Where one turn sends some rows of the set: a few examples, then the rows asked
vivel: [ 10  -5  14  -1  -5   6  -3  11 -24   3  -5  -4   8 -10  13   4 -10  14
   3 -13   1  -7  -3 -19  10  -8  -6  -1  12   2  -5   9   7  14  -9   4
 -10   2  -5  -2   3   3   3   5   9   5  -7 -11   1   7   2]
vinuv: [ -4 -25   1  -4   6   8 -18  15 -14  15  14 -16  21  -6  19  -7 -20  -7
   1  -2   6 -11   8  -2  14  -7  -7   3   0   1  -8  13   9  -2  -9   6
  -9  -2  -7   0  -4 -15   6   2   9   2  16  -3   2   2   2]
pid: [ -9   5  25   3  -4   6   4  12  -8   0   5 -10  10  -9  10  -1 -10  -6
  -8  -8  -1  -5   4 -12   6  -6   6   4  -4  -3  -6  10   5  19  -5  -6
 -13   4 -14   1  16  -1   7   0  13   4  25  -9   0   4   0]
dokob: [ -4   3  15   0   7  10   9   3  -1  -6   1 -19  11 -17   3   1  -3  -5
  -8  -3  -3  -1   8  -4   0   0   0   5   0  -2  -9   9   8  15  -4   1
 -16   6 -12  18   9   5  13   4  10   4  15  -9   7   2   3]
Rozu: [  1 -24   1   8  -7  -5   6   9  -4  -1  -1  -1  14   0  13   3   1  -4
  -9   6   7 -10  12 -11  -6  -3   0  -6   6   3  -4   7   3  20  -8   3
 -18  -6 -17   1  -7  -7   0  -9   7   1  12  -3  -4   3   7]
mur: [  1  -8  -3   0  10  14 -32   1  -5  -4   2 -13  18  -3  11   0  -7  -2
  -7  -3   5  -3  -1  -5  10  -2   4   0  -9   4 -12  -4   6  11 -11  -1
 -14  -4  -2   7  18 -14   2   4  15   2   6   1   7   2   4]
naliv: [ -4 -14  12   4  11  12  -4  12  -8  -1   3  -8  11  -7   8  -1  -1  -5
  -6  -2   5 -12  -4  -7   9  -8   1  -3  -3  -2 -21  28   1  19  -8  -7
  -7   0  -7  -3  -8 -19   5  -1   9 -13 -14  -8  10   4   6]
zuper: [  2   0  -2   5   8  -2 -28  10  -8  -5   3 -10  10 -10  11  -4  -9  -6
 -11  -7   7  -8  -6   0   7  -8   8   1  -5  -3 -10  -2   3   3 -12  -3
  -9   0 -11  11  24 -14   4   5  12  -7   6  -6   1   4   4]
bag: [  3 -26  -8   2   0  -4  11  12 -12  -1  -5  -6  12  -3  13   0  -8  -2
  -6  -5  15  -8  20 -14   6  -6   1   2   0  -3   0  15   7  15 -12   2
 -13  -3 -22   1  -2  -7   5  -5   2 -10  12  -7  -4   3   5]
zivok: [ -3 -18   3   5  -7   1 -18  13  -3  -4   6 -22  14  -4  15   4 -15  -3
  -7   2   7 -10   0  15  10  -6   0   0   0  -6  -6  15   5  -5  -5  -3
 -12  -4 -12   0  -1 -16  -6  -1  10   5  12   1   3 -10  -5]
daru: [ -4 -28  -6   3 -11   5   6  11  -6 -10  -4 -15   8  -1   9   3   4  -3
  -7  -3   9 -10  16  -7   1  -3   1   0  -3  -2   1   9   6  18  -6   3
 -19  -1 -24  -1  -2 -12  -2  -7   4  -3  11  -3  -7   7   2]
kibev: [-10   1  13  -5   3  12  -1   7   0  -5   0 -20  11 -15  -1   8   1  -5
   8  -5   3   1  13 -13  10  -4  12  13  -1   2   1  12   4  13  -5  -4
 -18  14 -18   2  10 -10   4  -4  11   6  13  -8   0   6   6]
nisa: [  2  -5  -4   1   8   4 -27  10  -3  -6  -1 -11  10  -5   9  -2  -9  -2
 -10  -4   7  -3   1   5   8  -5   3   5  -8   1  -7  -2   5   8 -13  -3
  -9  -5  -3   9  22  -9   5  12  11  -2   7   0  10  -4   1]
Rad: [ -1  -4  -5  -3  10   7 -34   9  -6   7   7 -10  15  -7  12  -1  -7  -7
  -4  -1   5   4   0 -10   9  -5  10   2  -1   4  -8  -3   3   8  -7   1
  -9  -1  -4  10  14 -15   6   1  15   2   5  -2   7   9   7]
lalum: [ -2 -19  -3   8 -10  -3   9  14  -9   4   4 -17  14   1  19   4  -8  -3
 -11  -4   7  -6  17 -14  -1  -4   4  -7   3  -1  -3  10   4  17  -8   7
 -14 -10 -22  -2  -4  -7   1  -3  11   8  18  -8   3   5   1]
bik: [  7  -3   6  -5 -10  12  -4  13 -18  -4  -5 -22   8 -10   7   6  -2  13
   5 -16  -4  -7   1  -9   5  -5   1   0  11  -5   0   8   9   8  -4   9
  -8   7 -13  -1   4  -2   1   7  11  10  -9 -13   0   9  -1]
kinil: [ -3 -10   7  -3   2   7  -9  20  -7   1   5 -13   4   3  10   7  -4  -6
   0   0   7  -5  11   3   5  -6   3   2  -5  -7  -9  31   3  20  -4   5
  -4   7  -3 -13  -6 -17   7   5  18  -5  -4  -9  14   7   3]
luren: [  5  -3   9  -3 -11   8  -3  17 -19   0  -3  -8   7  -4  12   3  -7  15
   9 -15   1 -11   0 -11   8  -8  -3   2   7  -3   3   8  12  14  -7   4
 -10   9 -10  -9  10  -1  -1   7  14  11  -3  -9   1   3  -1]
Gef: [  5  -9   8   0  -7  17   1  12 -16  -2  -3 -12   7 -11   9  -1  -1  12
   6 -10 -11 -13  -4  -7   1  -4  -6  -2  11   0  -5   0   8  12  -3   4
 -12   6 -10   8   5  -1   2   7  10   9 -11  -9  -1   7   1]
rivob: [  1 -22  -9   9   1   0  14   9  -8  -2   4 -17  17  -8  14  -1  -1  -3
 -10  -4   7 -11  13 -13  -1  -4   2  -6   4  -3  -9  11  10  13 -11   7
 -17  -5 -28  11  -3  -7   6  -5   5  -2   7 -12  -1   5   8]
tunu: [-10  -6  10   7  11  -3   0  20  -9   6   9  -5   2  -6  18   0  -6  -7
  -1  -1  11 -13  -2  -4   6 -11  -4  -1  -3   0 -13  26   0  18  -9  -1
  -8   4  -7  -8  -4 -15   5   6  17  -5  -5 -10  19   3   4]
Gup: [ -4 -23   0   9   5   7 -16  12  -2   1  18 -11  23  -9  20   0  -9  -2
  -2  10   7 -13  -3   8  11  -7  -7   0   6   7 -14  14  12   1 -12   1
 -21  -4 -10   6   1 -12   3  -1   8   8   7  -4   9  -6   5]
noso: [ -2  -4  20   5   0   8   3  10  -2  -2   4  -3  11 -10   2   3  -7  -6
   8   5  -9  -5  12  -7   1  -4   9   8   2   5  -8   7  -4  17  -6  -8
 -16  10 -10   9  14  -5   7  -2  11  -1  15 -10  -9   5  13]
pizik: [ 14  -7   8   4  -5   9  -1  11 -16  -4  -5  -3  10 -10   9   5  -6  15
  10  -7  -5  -9  -4 -10   7  -7  -2  -1  14  -2  -7   9   7  12  -8  -2
 -13   6  -9   5   6   0   1   1   8   4 -15 -12  -4   2   6]
zug: [ -5 -12   8  10   3  12  -1  11  -5   0   7 -16   3  -1  15   1  -6  -7
   2   2  -5 -16  -2   2   1  -3   2  -9  -6  -9 -20  23  -2  16   0  -4
 -10   8 -10   1  -4 -23  -1   0  21  -5 -10  -9   7   6   5]
Busa: [  2  -2  17  -1  12   8   6  -4  -7  -2  -6 -13  14 -14   5   7 -16  -1
   1  -5   5   2  13 -19  15   0   4   8  -5   1 -10  15   3  14  -9  -7
 -17   6  -8   8   8  -1   5  -2  11   0  15  -6   2   0   5]
muvib: [  2  -4  -6   5   5   3 -31  12 -11   1   7 -16   6  -8  14   2 -13  -7
  -3  -4   2   0   3  -3   8  -5  10   1  -4   1 -12  -2  -2   4  -9   1
  -9  -2  -8  12  23 -15   6   5  16  -3   8  -9   1  13   8]
gage: [  5 -19   7   2  -2  -9 -24  11 -11  -4   6  -9   9 -11  12   5 -14  -8
  -8   6  13 -10   1  12   9  -7  -6   3   5  -1  -8  19   4  -4 -10   6
 -13   1  -6   1  -4 -11   5  -5   7  -9  10  -6  -5   4   4]
tet: [ -7 -14   7   1   7  13   2  14  -9  -1   4 -25   4  -2   8   0  -6  -7
  -1  -7  -1 -17   7   4   2  -3  -3  -1 -10  -3 -17  23  -2  13  -8   5
  -3   2  -7  -5  -6 -21   5  16  17  -5  -4 -11  12   4   1]
maba: [ -8 -25   0   1  -2  11 -21  16 -15   2  12 -24   8 -17  15  -2  -9  -9
  -8   1   5  -8  -1   5  15  -7  -4   4   3  -1 -12  15   3  -2  -4  -1
 -14  -3 -15  11  -3 -15   7  -6   1  -6   6  -6  -4  13   1]

tunu moves to naliv
Gef moves to bik
zivok moves to vinuv
Where do these go?
noso moves to dokob
Rad moves to zuper
lalum moves to bag

